In the data rows, 128 means zero.
Some points:
[106, 079, 159, 107, 155, 086, 151, 088, 062, 245, 149, 122, 150, 166, 158, 099, 079, 168, 141, 071, 135, 134, 119, 120]
[157, 132, 130, 142, 133, 037, 107, 131, 146, 125, 191, 128, 119, 107, 177, 084, 146, 129, 111, 133, 129, 110, 087, 134]
[142, 125, 146, 154, 132, 122, 132, 120, 113, 139, 102, 160, 146, 172, 121, 133, 075, 149, 168, 109, 143, 149, 063, 152]
[102, 095, 130, 110, 084, 105, 094, 085, 064, 216, 114, 146, 094, 179, 131, 111, 034, 140, 119, 091, 116, 167, 114, 107]
[111, 123, 179, 070, 069, 132, 115, 121, 142, 110, 114, 063, 071, 089, 102, 123, 109, 138, 099, 174, 189, 118, 143, 146]
[149, 094, 160, 165, 170, 109, 127, 116, 139, 156, 126, 102, 093, 054, 160, 119, 093, 116, 156, 144, 097, 131, 081, 127]
[172, 190, 119, 114, 131, 112, 117, 144, 107, 109, 158, 110, 114, 096, 166, 182, 088, 138, 105, 099, 110, 133, 142, 098]
[158, 189, 099, 126, 143, 150, 148, 148, 166, 118, 100, 097, 151, 122, 070, 154, 164, 071, 137, 136, 131, 100, 134, 158]
[134, 127, 154, 121, 168, 157, 120, 173, 144, 165, 088, 136, 121, 158, 114, 137, 135, 150, 141, 142, 192, 095, 125, 151]
[151, 161, 091, 073, 166, 161, 109, 128, 177, 119, 050, 144, 175, 155, 066, 163, 172, 099, 140, 103, 162, 110, 143, 107]
[126, 222, 065, 174, 139, 171, 147, 161, 168, 152, 131, 134, 141, 096, 116, 197, 155, 089, 164, 180, 138, 132, 133, 204]
[097, 103, 155, 175, 143, 154, 076, 167, 141, 142, 118, 145, 153, 124, 157, 069, 152, 136, 121, 098, 135, 174, 123, 219]
[157, 100, 128, 129, 164, 127, 161, 127, 093, 073, 166, 121, 193, 129, 142, 103, 133, 163, 159, 051, 090, 127, 156, 145]
[114, 155, 100, 047, 063, 157, 133, 079, 171, 113, 153, 105, 138, 140, 082, 135, 128, 137, 152, 157, 187, 125, 130, 074]
[111, 183, 144, 136, 141, 068, 169, 138, 127, 075, 154, 085, 156, 126, 159, 134, 167, 155, 123, 134, 127, 116, 125, 158]
[131, 122, 102, 157, 137, 158, 116, 145, 159, 104, 069, 138, 104, 128, 139, 148, 095, 106, 063, 173, 178, 125, 149, 134]
[156, 143, 103, 078, 099, 156, 119, 157, 218, 110, 141, 119, 141, 137, 064, 156, 191, 089, 160, 153, 133, 129, 151, 045]
[086, 113, 174, 111, 135, 096, 120, 075, 037, 214, 127, 173, 195, 121, 117, 096, 099, 150, 155, 070, 121, 153, 112, 098]
[142, 139, 124, 115, 142, 121, 164, 149, 099, 098, 176, 125, 091, 100, 143, 097, 142, 206, 129, 149, 088, 125, 150, 118]
[116, 114, 083, 138, 129, 175, 138, 117, 099, 105, 164, 123, 074, 086, 134, 121, 164, 146, 120, 127, 151, 143, 145, 073]
[118, 084, 099, 090, 122, 164, 105, 112, 116, 063, 123, 117, 120, 022, 158, 148, 097, 148, 080, 131, 166, 092, 187, 101]
[117, 083, 126, 126, 107, 144, 149, 170, 165, 116, 185, 070, 092, 120, 128, 090, 131, 144, 148, 072, 139, 148, 125, 122]
[170, 074, 135, 127, 137, 118, 111, 132, 171, 102, 163, 118, 084, 245, 071, 125, 130, 120, 156, 139, 099, 143, 131, 126]
[145, 099, 140, 121, 200, 124, 160, 109, 150, 120, 130, 116, 134, 133, 134, 118, 172, 126, 135, 124, 145, 101, 143, 157]
[129, 135, 102, 127, 092, 104, 126, 100, 178, 183, 069, 109, 137, 129, 145, 084, 141, 104, 103, 117, 155, 134, 111, 165]
[112, 158, 108, 154, 143, 142, 084, 119, 193, 129, 078, 170, 091, 105, 153, 204, 141, 083, 136, 210, 137, 107, 166, 131]
[126, 255, 148, 140, 116, 136, 111, 090, 144, 099, 122, 096, 116, 166, 141, 081, 120, 111, 086, 176, 128, 099, 182, 142]
[099, 097, 102, 094, 110, 142, 125, 139, 117, 123, 137, 106, 115, 118, 128, 136, 120, 131, 108, 162, 122, 149, 131, 045]
[185, 092, 121, 177, 166, 163, 088, 135, 142, 097, 120, 149, 097, 133, 122, 135, 143, 067, 161, 134, 146, 152, 105, 178]
[121, 118, 097, 081, 098, 132, 139, 140, 118, 062, 186, 080, 118, 107, 140, 130, 134, 103, 096, 174, 161, 154, 187, 076]
[130, 151, 135, 157, 110, 101, 105, 100, 125, 153, 080, 119, 133, 136, 119, 110, 129, 097, 099, 003, 150, 110, 127, 155]
[083, 123, 118, 152, 138, 207, 120, 171, 243, 092, 152, 141, 144, 109, 118, 130, 074, 137, 090, 172, 064, 130, 112, 111]
[140, 115, 091, 069, 059, 113, 124, 123, 182, 140, 071, 172, 174, 129, 132, 140, 134, 155, 091, 093, 165, 115, 148, 193]
[158, 038, 114, 076, 123, 066, 174, 143, 133, 112, 195, 103, 084, 095, 135, 066, 137, 115, 158, 130, 145, 153, 138, 194]
[110, 143, 132, 083, 156, 134, 048, 112, 128, 057, 118, 132, 092, 114, 073, 146, 144, 106, 134, 127, 093, 117, 072, 130]
[140, 160, 138, 120, 149, 124, 177, 130, 116, 098, 151, 156, 129, 085, 131, 123, 169, 143, 093, 161, 084, 109, 159, 119]
[142, 073, 056, 110, 143, 202, 128, 134, 123, 017, 191, 137, 124, 099, 183, 095, 124, 136, 094, 116, 121, 125, 144, 070]
[116, 121, 121, 139, 134, 140, 113, 109, 105, 138, 111, 067, 114, 084, 156, 067, 129, 133, 043, 144, 161, 152, 136, 153]
[129, 124, 116, 171, 164, 125, 156, 168, 158, 129, 122, 136, 202, 106, 113, 186, 156, 043, 132, 169, 133, 123, 154, 159]
[084, 111, 114, 128, 144, 079, 158, 179, 064, 081, 141, 125, 146, 126, 154, 084, 098, 170, 139, 116, 093, 124, 154, 155]
[135, 166, 108, 081, 106, 123, 176, 147, 147, 189, 143, 077, 110, 123, 150, 167, 190, 145, 181, 078, 170, 118, 132, 133]
[136, 144, 144, 163, 102, 113, 094, 135, 102, 069, 137, 125, 150, 116, 155, 082, 116, 146, 174, 155, 092, 115, 145, 134]
[122, 131, 147, 117, 129, 114, 183, 150, 114, 164, 173, 136, 123, 155, 118, 133, 118, 201, 145, 125, 102, 133, 121, 173]
[093, 167, 106, 134, 082, 171, 078, 156, 165, 147, 085, 141, 139, 090, 130, 131, 118, 107, 095, 193, 164, 176, 135, 084]
[141, 091, 152, 154, 191, 051, 113, 107, 169, 129, 156, 158, 100, 125, 131, 139, 157, 158, 166, 116, 121, 049, 120, 175]
[123, 118, 160, 151, 152, 106, 155, 125, 142, 157, 137, 154, 147, 191, 108, 170, 121, 137, 189, 095, 085, 138, 097, 140]
[144, 113, 156, 118, 084, 144, 141, 107, 095, 190, 091, 151, 171, 174, 150, 124, 089, 132, 172, 123, 027, 126, 111, 151]
[158, 067, 184, 171, 155, 097, 116, 144, 110, 135, 118, 134, 128, 151, 139, 088, 129, 110, 140, 087, 118, 152, 131, 134]
[092, 101, 112, 081, 134, 067, 143, 108, 085, 126, 148, 096, 104, 078, 114, 059, 083, 169, 129, 118, 143, 138, 169, 082]
[163, 097, 122, 177, 158, 134, 104, 141, 107, 184, 104, 177, 142, 211, 132, 149, 134, 101, 122, 126, 121, 158, 072, 157]
[133, 159, 145, 203, 118, 144, 174, 111, 068, 198, 069, 165, 151, 162, 101, 191, 107, 104, 172, 134, 072, 094, 026, 109]
[140, 176, 119, 129, 135, 109, 124, 173, 150, 140, 089, 125, 070, 142, 107, 100, 146, 107, 146, 112, 182, 119, 143, 185]
[165, 129, 123, 104, 156, 114, 143, 122, 089, 102, 184, 100, 156, 139, 132, 123, 136, 182, 159, 106, 117, 142, 165, 128]
[134, 095, 180, 149, 129, 136, 143, 079, 060, 161, 128, 154, 164, 190, 123, 137, 083, 141, 171, 123, 089, 087, 013, 145]
These points spread out most along one direction. Take the direction at right angles to it along which they spread out most. Go by this last direction. How far along it is each point below, from 0 to 99? The average is 50, and the first point in the table lies past the average. One standard deviation of the points above along it is 16.
[081, 107, 116, 165, 108, 138, 128, 160, 080, 106, 149, 143, 125, 113, 103, 095, 124, 104, 082, 132, 089, 120, 108, 090] 58
[113, 125, 145, 093, 077, 120, 109, 166, 123, 096, 187, 137, 065, 110, 127, 122, 178, 108, 099, 141, 140, 167, 109, 079] 62
[129, 126, 114, 173, 105, 120, 142, 093, 173, 105, 080, 104, 112, 141, 148, 134, 122, 149, 098, 183, 121, 178, 125, 169] 42
[110, 071, 168, 121, 101, 160, 133, 131, 109, 180, 124, 141, 122, 154, 118, 180, 140, 081, 068, 151, 124, 167, 125, 078] 43
[094, 115, 139, 115, 116, 124, 126, 092, 120, 142, 164, 123, 111, 151, 159, 132, 125, 097, 111, 114, 111, 136, 142, 114] 57
[119, 150, 135, 145, 136, 159, 144, 102, 102, 094, 123, 168, 125, 117, 130, 137, 082, 140, 130, 161, 115, 106, 180, 066] 54
[173, 162, 138, 101, 097, 152, 099, 120, 136, 161, 066, 110, 131, 082, 120, 156, 136, 132, 125, 129, 177, 115, 164, 157] 38
[105, 150, 130, 131, 102, 099, 110, 133, 106, 088, 145, 133, 176, 108, 108, 114, 124, 134, 111, 114, 136, 121, 142, 054] 60
[110, 173, 127, 150, 133, 124, 100, 119, 147, 186, 077, 125, 128, 161, 138, 177, 145, 154, 125, 110, 111, 109, 138, 115] 32
[106, 183, 166, 181, 134, 159, 152, 086, 050, 143, 084, 218, 177, 162, 101, 193, 141, 105, 141, 103, 110, 097, 040, 090] 23
